50 stands for zero in the data rows.
Some points, one per row:
37,49,81,71,48,57,38,81,34,73,99,45,81,49,38,40
36,44,75,36,75,41,38,60,33,60,69,44,39,43,39,40
36,44,67,84,47,66,38,82,34,63,73,53,69,59,37,64
64,45,36,46,46,41,38,40,54,50,39,43,53,51,55,40
45,48,67,56,37,50,54,58,59,65,60,40,55,44,42,36
37,54,83,74,47,53,39,85,33,76,99,43,84,47,39,39
37,47,71,86,46,67,39,86,35,66,80,50,71,57,38,61
57,45,63,52,41,39,39,49,44,62,70,51,80,48,41,37
56,45,36,39,45,42,50,38,64,42,40,42,38,43,62,39
55,47,37,46,46,42,39,38,62,42,41,44,44,58,50,45
49,46,57,59,38,67,76,53,58,44,53,51,49,49,42,37
60,44,37,78,46,67,86,70,50,40,41,49,75,73,37,39
37,51,57,38,54,38,59,35,54,43,37,41,33,43,62,38
57,53,43,41,58,39,59,31,74,40,36,49,32,44,63,42
37,54,84,70,45,45,38,84,33,78,91,43,79,45,43,40
56,43,38,54,46,62,70,57,64,43,39,66,44,67,37,62
57,45,45,55,38,66,83,47,60,41,37,56,45,55,40,38
54,43,38,37,46,40,50,39,67,42,39,43,40,48,70,38
38,53,38,35,46,39,40,39,33,42,53,44,38,43,87,40
40,46,66,62,38,61,63,59,57,60,66,41,55,44,41,38
37,46,62,71,48,60,38,61,40,52,53,61,52,66,41,71
74,44,36,37,45,41,38,40,39,53,40,43,53,41,64,38
51,54,38,41,46,42,38,40,36,50,39,44,50,44,67,39
54,52,39,37,69,44,59,39,67,41,40,51,38,42,58,50
38,53,37,41,46,41,39,41,32,41,59,43,39,42,84,39
43,49,68,58,38,54,57,60,58,65,62,40,56,46,42,37
72,46,41,39,38,39,39,31,49,43,36,41,40,45,72,38
55,56,42,44,38,39,39,30,72,40,37,41,34,60,55,53
37,45,68,86,46,66,39,83,33,63,77,53,71,58,37,62
37,52,46,43,66,52,40,48,33,50,45,64,38,51,40,86
37,44,60,75,49,65,41,74,34,54,60,58,67,64,39,68
36,53,41,36,45,42,40,39,34,42,39,44,38,43,87,43
42,52,59,52,46,46,46,60,42,64,59,42,57,43,44,40
37,53,86,73,46,49,38,85,34,77,94,42,81,50,39,39
57,44,43,53,46,68,82,56,53,40,44,58,52,52,37,40
54,45,43,47,37,54,61,37,74,40,37,63,33,62,42,68
38,55,38,39,47,42,38,39,33,40,50,46,39,43,90,40
56,50,41,41,50,38,56,29,75,42,36,47,34,48,70,36
45,43,55,37,89,42,41,39,34,42,40,62,41,42,39,65
35,57,60,56,46,42,39,50,33,61,44,43,52,42,73,41
36,55,41,36,54,42,39,40,34,43,39,42,37,46,87,49
51,72,42,42,41,55,47,31,70,41,37,58,33,49,45,95
38,56,91,77,38,50,40,75,41,75,94,41,77,50,42,38
37,46,69,86,47,66,40,86,34,64,79,52,71,58,38,61
54,44,37,38,51,71,82,46,61,42,38,65,39,53,37,51
69,44,43,37,54,47,46,44,43,42,48,64,79,58,39,40
56,50,38,36,69,44,60,40,66,42,40,51,38,43,61,46
Here are 12 more points, each followed by its number:
61,47,41,81,38,64,84,64,57,41,36,43,69,74,40,38 0
37,44,75,38,72,43,39,59,34,64,66,43,39,43,40,39 1
48,57,37,45,46,65,59,39,61,41,40,67,39,57,38,82 2
67,50,43,40,64,39,39,31,66,42,36,51,32,43,68,40 3
37,59,74,89,45,56,39,91,35,82,78,44,70,58,40,38 4
38,58,79,67,47,41,39,76,33,77,80,42,71,44,51,39 5
38,47,57,37,64,41,61,49,46,47,42,43,38,42,54,39 6
56,51,38,37,59,56,61,39,63,42,38,59,39,57,38,69 7
55,53,43,42,57,41,58,32,74,42,35,47,32,45,65,39 8
36,61,72,63,47,43,40,64,34,70,58,42,62,43,61,39 9
56,47,37,36,52,41,53,39,68,41,39,44,39,49,68,39 10
38,51,45,47,43,41,39,39,33,45,41,42,40,43,81,38 11
Which of these numbered points is nearest to each point below, looking only along the 3 directions in which the first points spread most? Its number follows each.
56,55,42,41,58,47,61,32,74,41,36,54,33,44,55,57 > 8
54,51,37,36,69,43,59,39,67,40,38,50,39,43,59,49 > 8
65,44,37,36,65,42,39,41,60,41,38,51,37,43,74,39 > 3
53,53,38,37,63,55,65,40,67,41,38,58,38,42,48,62 > 7
57,45,66,48,45,41,39,59,34,77,59,42,82,43,40,39 > 9
56,56,36,37,62,52,58,39,62,41,38,58,40,53,38,71 > 7
55,45,37,37,47,43,45,39,67,41,38,43,39,42,68,40 > 10
55,51,43,40,53,56,69,30,73,40,36,60,32,44,44,59 > 7
49,71,37,39,49,56,47,40,61,40,40,63,36,47,41,97 > 2
66,46,41,40,39,38,40,31,71,41,36,41,33,44,82,36 > 10
63,44,36,37,45,42,38,40,62,40,39,44,40,44,78,40 > 3
49,71,38,38,49,59,47,41,61,42,38,64,39,47,39,99 > 2
Now 12 new points, numbered from 0 again:
59,43,56,47,47,42,37,55,38,57,67,54,86,46,37,39 0
50,68,37,37,50,55,46,40,62,41,39,61,39,48,40,95 1
53,55,37,40,45,41,41,40,62,41,39,43,39,58,52,56 2
38,57,45,38,49,38,39,32,41,41,36,40,33,48,90,46 3
55,45,39,44,49,71,85,52,54,40,39,61,45,58,36,45 4
55,45,41,54,45,68,84,55,53,41,42,60,50,55,38,40 5
40,48,62,55,45,53,52,68,46,67,63,44,60,42,36,39 6
42,47,62,60,38,64,71,56,58,53,65,45,51,43,40,36 7
51,61,38,39,48,44,43,40,63,42,39,52,38,56,49,74 8
58,44,57,48,47,44,38,55,36,61,70,53,85,47,38,40 9
48,67,38,43,46,63,55,38,61,42,40,67,38,52,38,94 10
58,43,58,49,48,42,39,57,36,61,69,51,85,46,37,38 11
Which of these numbered points is nearest to each point below, looking only along the 3 directions in which the first points spread most? Its number follows each.
36,62,63,64,46,51,38,67,34,60,67,42,50,42,62,40 > 9
56,50,38,38,57,59,65,38,62,42,38,60,38,60,37,67 > 10
53,44,45,54,45,69,81,57,53,43,49,56,54,51,37,40 > 5
49,45,48,56,45,66,76,63,53,45,54,53,53,47,38,38 > 7
48,69,37,36,51,53,46,40,61,42,37,58,38,48,43,89 > 1
49,75,40,42,40,60,49,31,69,40,36,66,33,49,42,99 > 1
49,55,50,48,45,41,43,51,38,60,48,43,54,43,56,38 > 0
68,51,62,48,38,38,38,37,44,71,36,42,67,45,49,37 > 0
51,50,41,53,38,67,67,33,66,41,36,65,36,67,40,65 > 4
36,52,84,72,46,54,39,82,33,74,99,42,81,48,37,40 > 11
37,56,45,39,45,39,39,31,40,40,35,40,34,48,92,46 > 3
69,46,45,57,45,41,38,59,54,74,39,44,64,62,38,39 > 7
